(in the rows, 128 means zero)
which system made each run:
M, trace 1 (8 x 26):
[[138 147 129 143 115 121  95 106 126 109 136 172 158  98 127 143 116 146
  134  96 123 156 161 121  76 207]
 [153 101 135 140 199 152 128 100 122 186 121 115 130 126 159 109 151  94
   82 141 121 127 127 150 103 136]
 [ 63 123 139 119 119 126 155 130 142 121 179 108  92 146 117  94 145 112
  169 145 141 117 133 113  87 126]
 [120 161 154 132 116 191  90 121 137 131 124 146 106 143  98 173 144 121
  113 136 136 127 117 149 178 137]
 [122 133 105 162  92  94 147  78 121 110 108 108 104 106 152 128 119 122
  122 100 177 154 149 127  93 127]
 [136 140 105 139 133 180  98 155 111 166 128 148 102 129 140 114  90 128
  126 150  74 124  79 136 111 124]
 [131 130 117  97 109 115 148 105 143 116 112  66 139 137 140 137 161 107
  140 154 152 129 159 141 123  61]
 [121 155 119 133  94 146  78 167 124 102 158 175 127 136 119 122 121 169
  153 110  93 152 130 125 106 161]]
P, trace 2 (8 x 26):
[[129 117 143 125 102 103 142  79 131 117 113 144 140  79 118 156 103 127
  113  93 169 146 149 114 136 169]
 [141 149 113 184 169 145 113 139 107 148 113 153 116 135 139 116 101 123
  119 132  94 116  97 137 101 163]
 [106 106 126 122 142 111 173 130 131 136 127  85 106 145 133 106 140 106
  130 149 147 105 117 127 143  77]
 [102 141 132 107  78 135 114 157 134  99 152 155 124 124  99 137 106 156
  162 119 116 133 122 112 140 141]
 [166 140 127 138 138 136 121 102 126 134  79 120 146 118 129 167 129 116
   99 130 139 125 128 149 166 117]
 [130 113  95 148 118  93 137 144 110 118 135 131 119 122 158  86 112 150
  135 108 118 149 129 118  85 124]
 [134 112 146  89 157 167 120 149 136 161 136 128 141 133 116 133 135 117
  119 158  98 108 106 135 161 110]
 [120 134 130 134 113  69 153 117 134  81 123 116 152 129 119 132 141 138
  153 111 159 130 165 117 117 138]]
W, trace 3 (8 x 26):
[[ 78  99 130 141  87 159 134 137 115 147 152 156  39 120 125 107  94 141
  100  97 150 137  71 114 175 119]
 [126 172 112 115  99 131 154 106 136 116  79  96 138 108  99 181  65  95
  174 172 127  90 105 121 141 108]
 [156 164  93 186 122 115 100 175 106  90 105 126 113 179 145 115 153 168
  128 117 115 135 124 153 140  87]
 [151  78 107  56  86 139 125 137 128 154 129 124 138  87 151 119 106 141
  107 119 113 157 116 119 154  72]
 [146 155 121 109 138 102 121 151 136 101 129 128 191 129 116 134 126 138
  180 149  87 117 158 122  80 149]
 [157  93 152 132 172 123 112 140 126 136 134 145 150 145 139 116 187 146
   76 102 135 142 151 145 163 134]
 [ 99  95 135 104 111 100 157 101 133 134 154 139 128  83 129 108 100 122
  140 109 146 142 140  97  87 167]
 [130 156 156 163 185 150 119 131 127 137 117 151 139 145  99 150 127 109
  126 145 114  93 111 138 142 183]]
W, trace 4 (8 x 26):
[[161  95 138 157 162 118 131  97 109 157 105 162 133  90 148 126 113 129
   64  85 145 147 125 131 141 173]
 [100 110 126 146 162  92 181 131 119 143 136 125 118 113 126  93  78 107
  152 137 118  94  99 100  91 156]
 [109 138 157 150 154 133 137 168 128 116 124 147 114 165  86 141 132 133
  130 135 129  89  96 128 200 135]
 [123 125 117 138  76  84 158 110 124  94 100 117 114 107 124 143 101 138
  128  99 173 135 131 116 158 106]
 [157 156  98 153 122 140  99 152 107 131  97 159 134 117 131 138  74 146
  131 127  82 128  94 131 128 142]
 [156  98 111 111 155  90 162 151 121 133 103  92 153 131 145 110 132 126
  120 141 120 112 122 128 151  72]
 [117 124 127 111 100 110 114 180 126  96 157 165 141 131 112 110 123 173
  155 109 101 139 130 109 131 142]
 [170 112 149 106 153 114 136 108 133 135  95 131 181 102 120 160 132 122
   99 122 135 125 145 131 170 138]]
X, trace 5 (8 x 26):
[[115 127 144 182 154  54 126 174 120  63 168 156 144 176 124  83 192 180
  143  80 141 140 178 123 100 179]
 [119  56 179  72 140 165 142 101 138 190 142 160 117  74 112 139 110 113
   63 104 151 131  99 115 208 146]
 [100 172 118 191 151  57 187  98 124  89 100 103 138 125 108 138  84  95
  186 145 150  82 134 110  71 180]
 [123 116 146 174 159 170  99 186 108 146 140 168  69 179 120 108 155 157
   75 109 119 122  75 150 214 118]
 [111 110 103  88  61  66 199  90 137 107  94  74 128  77 127 142  69 110
  158 131 171 119 127  97 140  73]
 [170 186 114 180 164 154  70 199 102 117 108 186 153 158 112 140  99 163
  142 137  48 109  90 141 138 169]
 [162  72 115 103 125  85 169  95 130 135  93  61 132 120 171 117 178 120
   73 111 186 150 161 144 167  33]
 [124 131 115 106 123  99 117 196 119 107 166 188 172 104 109 100  64 171
  195 127  48 121 113  87  78 192]]
P, trace 6 (8 x 26):
[[115 100 121 126  95 145 136  71 128 153 128 106  81 104 159 120 135 109
   88 107 177 162 134 135 118 104]
 [116 163 106 119 111 165 107 129 130 139 143 133 126 119 126 127  91 116
  173 159  82 127 116 124  60 149]
 [134 149 132 132 134 150 116 117 139 120 117  85 123 172 130 146 189 111
  123 153 148 125 151 161 145  79]
 [107 112 117 104  62 131 111 112 132 116 161 139 112 100 145 113 126 148
  134  97 141 175 152 115  89 131]
 [156 151 132 114 158 184  96 107 136 163 113 126 153 123 128 156 133  99
  119 162  97 122 128 152 113 141]
 [115 130 116 152 125  91 143 113 129 102 141  95 118 151 149 100 173 127
  139 121 158 143 169 134  76 113]
 [107 115 151  91 117 198  90 129 139 162 171 156 105 121 120 127 136 126
  116 132 111 145 116 131 130 142]
 [127 156 128 135 129 108 150  73 142 112 102  89 149 121 123 157 135  92
  147 145 159 118 165 135  92 136]]
G, trace 7 (8 x 26):
[[178 155  95 161 100  61 116 162 108  68  85 161 180 115 128 146  92 186
  141  89 109 143 141 118 139 147]
 [189  63 124 103 177 125 126 159 106 180 109 153 158 102 157 105 116 145
   65 109  92 137  98 130 177 110]
 [127  97 138 108 170  46 181 158 130 106 143 131 191 114 114  96 111 135
  169 130 104 100 146  93  96 164]
 [145 126 173 142 177 135 105 182 127 117 129 181 155 159  87 146 153 157
  104 114 111 106 115 136 216 165]
 [130  78 145 139 141  45 186  90 124 113 111 130 145  87 131 121 117 129
   99  78 186 132 152 103 144 159]
 [127 140 131 176 165 140 117 169 104 142 125 193 116 124 106 122  64 140
  130 122  82  99  67 117 140 196]
 [133  90 138 132 164  65 203 133 124 124  93  86 131 136 124 121 129 113
  109 131 168  89 113 119 196  76]
 [110 140 113 141  77  96 117 182 114  81 144 189 126 114 101 122  66 184
  165  92 102 134 104  94 138 168]]
G, trace 8 (8 x 26):
[[ 66 168 149 177 170 137 162 110 139 124 146  98  86 175 102 122 144  78
  169 172 147  77 121 133  86 150]
 [ 74 153 140 154  71 163 118 124 132 103 142 125  47 163 105 142 151 133
  126 117 178 135 114 140 175 101]
 [118 147  96 122  53 148 132  67 128 135  97 108  93  80 142 158  72 106
  130 127 158 148 116 125 112 107]
 [151 168  73 150 114 157 101 144 112 136 103 105 113 143 158 122 103 124
  148 162  83 128 102 149  86  80]
 [129 103 113  67  98 139 123 149 140 132 150  88 131 141 149 107 164 135
  137 148 118 146 143 136 124  47]
 [136 146 131  79  94 151  88 121 147 113 148 136 170 115 119 154 143 138
  157 139 106 150 169 129  93 141]
 [163 135 138 135 163 152  97  99 132 144 120 120 150 139 148 139 185 114
   95 131 130 144 164 162 109 133]
 [ 97 109 139 130 140 133 129 110 132 140 176 130 107 129 142  92 157 119
  128 119 139 145 151 125  65 157]]
M, trace 9 (8 x 26):
[[ 81 118 119  99 158 152 165 124 140 172 166  77 102 138 140  82 119  76
  174 193 101  96 109 120  49 101]
 [ 96 179 158 124 105 184  84 147 153  94 153 124 108 192  87 164 197 131
  155 156 139 121 147 154 165 108]
 [129 130 124 138  60 130 101  69 129 110 122 145 109  91 142 152 133 142
   97  73 185 185 166 133 122 149]
 [144 145  95 158 148 163 115 104 107 175 109 138 116 100 157 120  71 101
  122 143  90 130  96 134  62 159]
 [121 132 113 120 144 142 136 130 134 138 135  68 112 169 146 105 174 102
  142 172 126 117 137 151 100  62]
 [ 95 146 132  96  61 162  88 145 143 100 171 148 111 137 111 136 144 156
  157 122 123 156 144 126 124 125]
 [165 147 130 128 123 153 101  72 131 140  94 128 152  97 138 173 131 110
  101 122 141 150 154 148 118 149]
 [120 127 104 161 144 114 129 122 115 137 145 122 112 133 163  83 130 125
  137 126 117 141 137 130  45 144]]
X, trace 10 (8 x 26):
[[ 80  99 182 152 172 100 147 107 135 119 187 155 123 134 115  94 176 125
  122  93 165 133 168 114  87 217]
 [ 63 104 185 135 150 162 157  89 139 161 157 150  74 116  93 137 118  88
  105 124 170 103  99 115 160 182]
 [ 69 172 127 197 110 116 165 100 124 102 114 117  64 144  99 143  92 100
  159 135 171  95  99 121 125 148]
 [113 154 106 171  91 171 110 157 109 131 110 141  56 152 126 133  96 139
  115 127 125 124  68 140 180  90]
 [146 146  77 115  69 116 141 126 122 115  81  84 120 114 146 142  82 125
  151 146 125 130 110 128 135  49]
 [179 155  90 125 122 140  79 182 114 119 112 141 162 145 146 125 123 165
  140 140  62 140 121 144 121 100]
 [174  92 119  74 127 113 124 118 137 136 120  95 177 112 159 124 170 134
  104 125 130 157 169 140 128  77]
 [136 117 136 100 147 110 115 147 133 120 162 158 181 111 125 110 134 146
  153 122  89 140 158 113  73 182]]
V, trace 11 (8 x 26):
[[100 167 101 158  31 146  80  80 129  93 152 132  78 121 153 133 143 146
  138  89 170 196 172 139  57 143]
 [132 151 125 111 120 239  89  52 138 198 112 113  94 100 144 170 113  67
   94 164 128 141 110 160 102 123]
 [ 98 171  92 132  94 124 129  91 144 103 145  61 113 153 155 114 163 101
  185 161 143 143 179 142  13  96]
 [115 155 142  81  69 247  44 120 149 149 165 147  96 137 119 162 167 130
  116 142 118 168 135 159 142 112]
 [135 144 114 104  87 112 140  25 148 119 105  74 156  81 153 161 136  87
  138 132 179 161 199 134  50 127]
 [120 178 117 161 121 226  36 129 123 148 167 162  85 160 144 121 162 132
  124 136  89 163 130 163  57 162]
 [105  97 149  57 115 155 158  36 166 167 137  53 123 101 140 147 170  60
  116 161 185 137 173 137 103  84]
 [ 84 205 112 164  63 164  63 127 134  81 174 162  99 150 118 133 133 152
  186 121 115 163 158 133  36 187]]
V, trace 12 (8 x 26):
[[162 131  99 121 131 179  71 121 121 166 140 137 132 117 173 110 136 128
  113 131  84 168 137 151  57 130]
 [120 112 149  65 152 156 129 101 156 155 158  94 159 122 131 127 168  92
  142 166 124 127 164 136  82 123]
 [ 99 151 152 127 104 141  93 120 146  95 174 147 129 146 111 134 179 141
  150 115 144 153 175 133  93 171]
 [116 118 156 130 125 169 116  60 138 154 131 133 103 104 129 152 148  99
   82 111 173 151 142 142 133 155]
 [ 89 154 113 169 118 133 137  89 126 128 141 114  87 128 142 114 114 102
  152 135 145 134 132 127  48 153]
 [ 97 151 138 121 114 199 107 117 140 149 138 112  80 154 115 144 147 100
  128 161 135 121 107 151 146  99]
 [114 149 103 116  59 111 136  90 138  98 117  91 118 113 137 143 124 123
  157 127 161 148 158 127  96  95]
 [151 167 110 135 102 195  63 124 123 144 117 148 114 129 138 154 120 133
  118 136  97 151 117 155 118 128]]

runs to name:
trace 13 (2 x 26):
[[134  74 160 107 198 212  99 108 125 227 166 157 106 111 152  98 147  96
   59 133 100 140 100 146 115 162]
 [ 55 138 144 121 124  86 196  85 157  98 158  61 115 145 109 116 151  78
  196 163 177  96 168 111  59 124]]
 => X
trace 14 (2 x 26):
[[151  83  91  76  82 115 161  99 117 167  91 123 134  37 154 131  28 117
  112 115 121 142  92  99 131 101]
 [166 192 104 167 184 123 110 178 116 110 101 127 176 170 120 134 121 129
  176 177  56  87 117 145  90 142]]
 => V
trace 15 (2 x 26):
[[143  97 135 151 197 123 156  62 126 175 117  87 124 122 171 106 170  75
   77 133 162 132 151 149  81 131]
 [ 47 134 136 134 117 162 129 156 134 132 197 140  63 157 111  86 123 123
  171 147 112 117  99 114  85 147]]
 => M
trace 16 (2 x 26):
[[143 129 109 176 154  78 174  94 114 126  81  96 128 119 149 126 111 105
  116 125 159 112 130 132 113 124]
 [110 124 116 147 124 148 116 182 110 136 148 163  89 141 125  95  95 153
  133 124  91 124  76 121 141 131]]
 => W
trace 17 (2 x 26):
[[138 125  92 150 140 136 110 172 110 136 144 121 105 163 164  74 146 148
  128 134  90 140 115 143  91  90]
 [123  94 146  44 111 152 127 137 151 145 153 118 148 114 115 134 141 126
  129 146 118 130 131 123 162  93]]
 => W
trace 18 (2 x 26):
[[129 186 116 139 102 191  80 145 125 130 111 163 118 126 102 170  75 130
  152 153  83 115  87 137 140 149]
 [165 121 109 125 138  94 154  97 131 125  84  59 149 137 161 131 167 106
  111 143 158 129 162 150 127  55]]
 => V
trace 19 (2 x 26):
[[145 125 148  95 169 108 113 104 148 124 161 132 207 114 135 121 177 119
  149 132 112 146 207 128  35 192]
 [112 102 182 128 206 174 100 121 141 168 186 157 129 150 125 102 202 111
   95 126 124 133 153 143  97 195]]
 => M
trace 20 (2 x 26):
[[ 75 177 140 120 137 151 116 154 150 107 185 126 134 164  95 117 141 115
  216 181  86 101 143 122  42 168]
 [124 142 169 126 123 178 102 100 149 122 123 103 107 174 111 171 219 115
   85 133 185 135 159 172 202  88]]
 => G
trace 21 (2 x 26):
[[152  61 157 114 157  90 117 191 114 125 162 205 163 113 123  91 137 194
   86  63 106 150 127 106 178 180]
 [136  83 160 102 172  52 198  97 134 130 109 140 193  65 102 141  78 107
  130 112 146  98 137  88 139 190]]
 => W
trace 22 (2 x 26):
[[119 117 121 139 178 128 145 119 123 161 143 117 126 126 149  89 121  98
  138 151 105 115 121 126  57 149]
 [ 96 132 155 113 141 168 123 140 144 134 160 111 106 171 108 125 178 114
  138 157 133 112 129 141 144 107]]
 => M
trace 23 (2 x 26):
[[102 124 170  60  60 113 109 136 159  75 173 180 172  97  74 166 126 171
  163  92 139 154 170  96 155 186]
 [192 145 138 180 188 101 123  67 117 133  64 139 185 103 141 167 133 107
   82 106 150 131 163 147 117 193]]
 => W
trace 24 (2 x 26):
[[126 128 149 159 161  97 174  65 130 132  89 120 138  97 114 158 103  87
  115 123 174 105 135 123 130 176]
 [ 95 147 113 199 139 134 125 162 104 124 143 157  70 157 129  92 104 141
  138 118 112 117  84 125 109 154]]
 => P
trace 25 (2 x 26):
[[125 199 109 204 109 132 101 113 121  83 104 114  98 176 130 150 160 130
  138 125 155 136 149 159 109 124]
 [121  97 104 102  80 178 110 104 125 172 142 115  74 105 165 110 122 120
   92 119 139 168 108 136 121  78]]
 => P
trace 26 (2 x 26):
[[142 126 100 128 109 188  75 131 111 170 145 165 102 103 160 109  96 138
  107 118  83 165 102 135  85 143]
 [141 133 120 102 162 120 158 106 143 143 107  59 160 139 140 131 154  81
  149 181 126 101 149 142  95  80]]
 => P
trace 27 (2 x 26):
[[ 86 149  84 172 108 110 141 142 118 108 160  88  70 169 159  68 143 127
  172 142 128 133 130 131  40  92]
 [115 128 145  58  89 224  78 158 146 156 156 141 108 137 104 151 140 132
  127 158  95 133 101 141 184  85]]
 => X
trace 28 (2 x 26):
[[152 145 157 201 171  61 152  99 113  92  80 167 168 110  99 165 109 135
  106  81 167 110 146 120 159 223]
 [119  91 123 201 185 118 156 147  88 168 123 159  66 129 147  74  86 125
   80 102 124 111  57 122 147 150]]
 => P
trace 29 (2 x 26):
[[169 163 113 132 139 129  97 136 125 117 104 146 177 125 127 149 114 139
  144 138  89 128 140 137 103 152]
 [153  85 127 124 166 104 140 139 120 144 129 115 142 136 158  92 164 134
   94 116 129 137 140 137 130 104]]
 => W
trace 30 (2 x 26):
[[102 118 149 138 175 145 153  88 133 165 141 118 112 118 130 119 126  80
  122 147 139 109 126 128  88 163]
 [ 74 144 146 155 131 137 138 138 135 111 159 127  84 168 106 115 151 121
  152 138 145 110 122 129 127 136]]
 => X
trace 31 (2 x 26):
[[ 87 143 145  73  56 195 103  95 154 135 154 136 100 102  99 170 114 113
  142 138 146 143 127 123 142 129]
 [154 184  95 168 117 133 115  76 124 119  79  91 131 133 150 162 131  99
  130 145 145 134 152 156  82 114]]
 => G
trace 32 (2 x 26):
[[142 134 128 191 154 137 108 157 105 126 111 151  94 166 134 117 148 149
   86 108 130 127  99 150 176 122]
 [120  93 104  93  87  90 177 124 125 128 115  99 120  91 139 114  85 126
  138 124 143 128 111 104 138  79]]
 => X
trace 33 (2 x 26):
[[100 117 106 162 121  77 169 127 120 103 138  80  89 160 155  80 160 126
  139 121 166 132 145 129  94  82]
 [101 120 145  69  89 198  93 151 140 152 171 163 108 113 103 139 108 139
  137 139  95 136 100 119 154 131]]
 => P
trace 34 (2 x 26):
[[146 167  92  98  91 172  94 167 138 115 116  73 123 182 136 138 171 134
  155 180 100 128 129 163 145  16]
 [151 110 107  56  38 118  95 118 144  99 143 117 162  99 151 136 157 166
  132 100 138 193 187 128 115  80]]
 => P
